(in the rows, 128 means zero)
The rows of R fall into 3 groups, and each row is roughly a mix of its group's hidden directions.
R (108 x 13):
[[139 170 134  78 125 164 169 141 101 136 119 141 133]
 [ 97 111 108 163 126 143 171  82 136 149 158 138 134]
 [126 126  90 113 126  84 109 148 175 104 138 104 156]
 [ 99 176 136  92 102 133 123 150 110  84 123 150 118]
 [162 125 155 164 141 113 166 116 132 157 139 113 174]
 [ 89 152 146 116 100 159 131 126  92 110 131 160  88]
 [131 191 144 105 120 120 137 157 117  95 116 148 161]
 [139 113 166 161 137 161 146 105  87 160 120 146 101]
 [127 138 172 140 124 166 143 118  77 140 117 156  96]
 [141  98 124 146 132 124 165  95 140 176 154  97 154]
 [135 104 162 153 134 163 139 105  90 165 124 140  91]
 [146 163 171 156 136 146 158 125  90 130 113 163 143]
 [ 81 152 117 125 103 155 169  90 113 135 153 146 137]
 [113  97 167 184 139 108 132  94 113 152 137 130 117]
 [160  82 137 158 159 142 136 103 125 176 119 112 122]
 [132  66 109 152 128 114 113 107 149 157 148  96 111]
 [ 96 147 101  81 100 110 103 153 147  91 139 118 122]
 [165 135 131  87 154 102 105 168 145 124 102 101 147]
 [123 158 173 142 118 157 147 126  80 124 120 166 110]
 [122 144 150 148 128 120  75 155 123  80 104 153 110]
 [141  75 108 112 134 109  89 134 149 142 127  89  98]
 [106 106  87 117 113  92 100 138 171 103 148 104 124]
 [155 168 143  70 129 122 126 167 115 114 104 120 141]
 [136 135 134 184 146 104 106 139 145  81 109 155 146]
 [172 138 141 162 161 124 155 121 131 148 114 132 180]
 [113 155 148 179 117 147 162 106 109 121 141 168 147]
 [ 83 111  89  86 109 124 101 125 140 118 139 116  90]
 [141 180 162 151 134 131 150 142 111 107 116 163 163]
 [129 160 144 118 127 132  93 163 110  82  97 159 107]
 [ 96 112  90 124 105  94 104 136 166  92 151 113 120]
 [137 108  83 114 141  95 113 132 177 127 131  94 157]
 [125 124 144 201 124 138 158 102 120 131 146 158 137]
 [146  92 107 104 144 104  81 152 154 125 113  98 106]
 [103 170 123  78 113 161 165 113 104 137 130 136 139]
 [106  79 113 180 132 109 116  96 155 135 148 118 121]
 [ 88 116 101 135 118 117 165  92 157 137 165 111 153]
 [135 148  96  88 132 101 115 154 166 108 124 104 168]
 [156  92 119 118 147  97  80 155 153 124 112  98 113]
 [121  98  95  74 126 124 120 117 144 157 135  82 117]
 [181 146 102 125 156 148 161 147 138 115 101 147 156]
 [ 71 148 163 109 101 129 152 105 105 142 156 122 123]
 [121 157 137 167 129 157 119 137 114  89 112 183 119]
 [109 102 152 150 116 155 128 105  92 146 134 144  71]
 [103 160 116  73 116 160 168 108 110 143 133 127 138]
 [ 85 118 173 153 108 113 124  97 101 156 155 123 112]
 [139 185 132 100 126 110 134 159 131  98 116 135 173]
 [ 95 173 129  99 109 159 171 110 104 129 137 148 140]
 [129  99 157 188 128 142 143  99 102 144 135 147 102]
 [103 139  94 105 106  92 107 149 163  85 143 117 139]
 [153 117  97 190 147 138 120 129 151 101 114 161 138]
 [111 177 120  99 108 107 122 159 139  79 130 137 151]
 [ 73 123 136 109 102 123 153  95 124 155 167 105 125]
 [126 176 161 153 122 140 133 140 100  94 113 174 136]
 [112  87 109 141 129  91 131 102 164 144 155  88 143]
 [139  79 135 154 146 154 132  95 114 175 126 121  98]
 [184 126 120  79 136 134 110 161 118 147 104 108 120]
 [164 104 152 149 160 158 144 107 108 177 110 125 125]
 [ 81 118 129 185 122 111 136  96 149 109 153 138 140]
 [120 160 139 125 125 135  94 159 113  79 102 166 105]
 [117  97  92  74 127 122 113 120 146 150 133  85 112]
 [ 84 114  91 107 111 152 102 119 127 112 130 142  77]
 [111  91 146 170 120 147 132 100 104 145 140 144  79]
 [ 88 108  93 127 100 103 105 130 160  94 155 117 109]
 [116 163 104  60 100 144 122 153 132 114 133 118 132]
 [130  94  83 109 136 100 105 131 174 131 135  89 137]
 [136 152 159 192 130 132 137 132 115 104 124 172 141]
 [106 138 139 181 130 146 109 126 119  91 116 177 109]
 [141  84 110  98 134 106  87 142 148 136 122  88  99]
 [128 110 114  75 114 141 147 117 121 178 148  91 117]
 [122  80  99 117 128 118 136 102 152 167 152  85 125]
 [154 131 155 167 135 127 176 108 123 158 142 123 171]
 [125 190 143  96 130 144 144 148 108 103 106 156 147]
 [112  86 111 175 137 103 139  94 161 137 151 111 142]
 [159 156 167 169 141 117 121 157 118  99 107 158 145]
 [122 172 158 164 120 145 158 121 104 113 129 170 152]
 [143 105  80  87 125 118 107 144 166 127 131  88 131]
 [ 90 167 125  85  97 134 116 150 118  88 131 143 110]
 [ 87 133 145 132 101 160 130 117  94 118 138 157  77]
 [ 95 155 174  79 105 124 139 128  98 142 140 110 120]
 [136 120  84 115 139  92 117 137 177 117 131 100 167]
 [124 155 136 167 133 153 114 140 117  86 107 182 119]
 [140  99 127 154 134 117 165  96 142 170 154  99 158]
 [149 166 109 105 136 166 131 159 123  93  98 163 127]
 [110  84  91 104 117 150 107 113 132 146 137 112  78]
 [ 89 116 172 165 114 116 127  95 100 154 149 132 110]
 [119 110 132 199 122 140 153  95 126 140 152 151 130]
 [161  98 144 134 168 158 135 110 113 178 104 120 116]
 [ 86 132 141 175 119 139  99 119 120  96 128 167 101]
 [151 159 168 165 140 141 162 123  98 131 116 160 154]
 [147 166 137 118 131 172 132 151  96 113 101 172 114]
 [185  92  86 132 153 123 124 136 154 145 115 110 139]
 [108 174 115  86 108 110 117 159 137  84 127 135 143]
 [140 174 137 131 134 167 158 139 101 112 109 176 134]
 [165  83  84 162 151 120 123 120 161 139 124 119 136]
 [174 115 102 171 158 129 113 143 149 103 101 151 137]
 [145  85 102  97 144 112 122 127 157 161 133  79 127]
 [128 114 119  82 117 115 155 114 132 174 153  81 140]
 [130 156 160 175 121 141 124 141 103  96 119 177 119]
 [134 131 153 206 128 131 138 121 119 114 134 166 133]
 [135  91 154 177 132 147 140  98 103 161 134 137  98]
 [161 165 141  66 129 130 136 162 111 128 107 118 141]
 [156 169 162 115 144 156 152 134  92 149 104 147 150]
 [119 104 101  69 125 116 132 119 144 157 140  80 124]
 [151 169 115  97 142 112 132 153 149 112 112 118 184]
 [ 94  85  97 139 106 110 104 120 157 115 157 113  96]
 [124 124 100  51 130 131 117 133 136 144 120  92 122]
 [173 147  96 107 151 150 133 161 142  98  94 145 140]
 [ 69 118 152 140  95 113 108 102 117 142 162 117 108]]

One row of each group comes first, with its name. Which group is each row after those in?
[141 169 146 126 128 166 127 150  93 109 102 174 114]
<27>
[109 162 104  76 111 107 109 159 146  92 128 122 139]
<35>
[105 124 129 185 114 154 158  95 116 132 151 163 121]
<53>

[149 149 164 190 137 123 138 138 119 107 121 164 149]
<53>
[119 138 167 144 120 165 144 114  79 139 123 161  94]
<35>
[127 110 162 182 126 147 145 102  95 144 133 154 100]
<35>
[117 155 138 169 131 155 120 134 115  88 111 183 118]
<27>
[128 181 142  90 134 131 122 160 113  91  97 150 135]
<53>
[158 178 145 125 146 126 152 142 122 116 105 142 182]
<35>
[167 162 108 100 143 149 133 165 133  95  96 148 141]
<27>
[164 143 132  78 130 111  96 172 130 114 103 106 133]
<27>
[127 120  87  69 109 126 105 145 154 129 138  89 125]
<27>
[125 152 132 176 133 151 118 136 121  86 110 182 124]
<27>
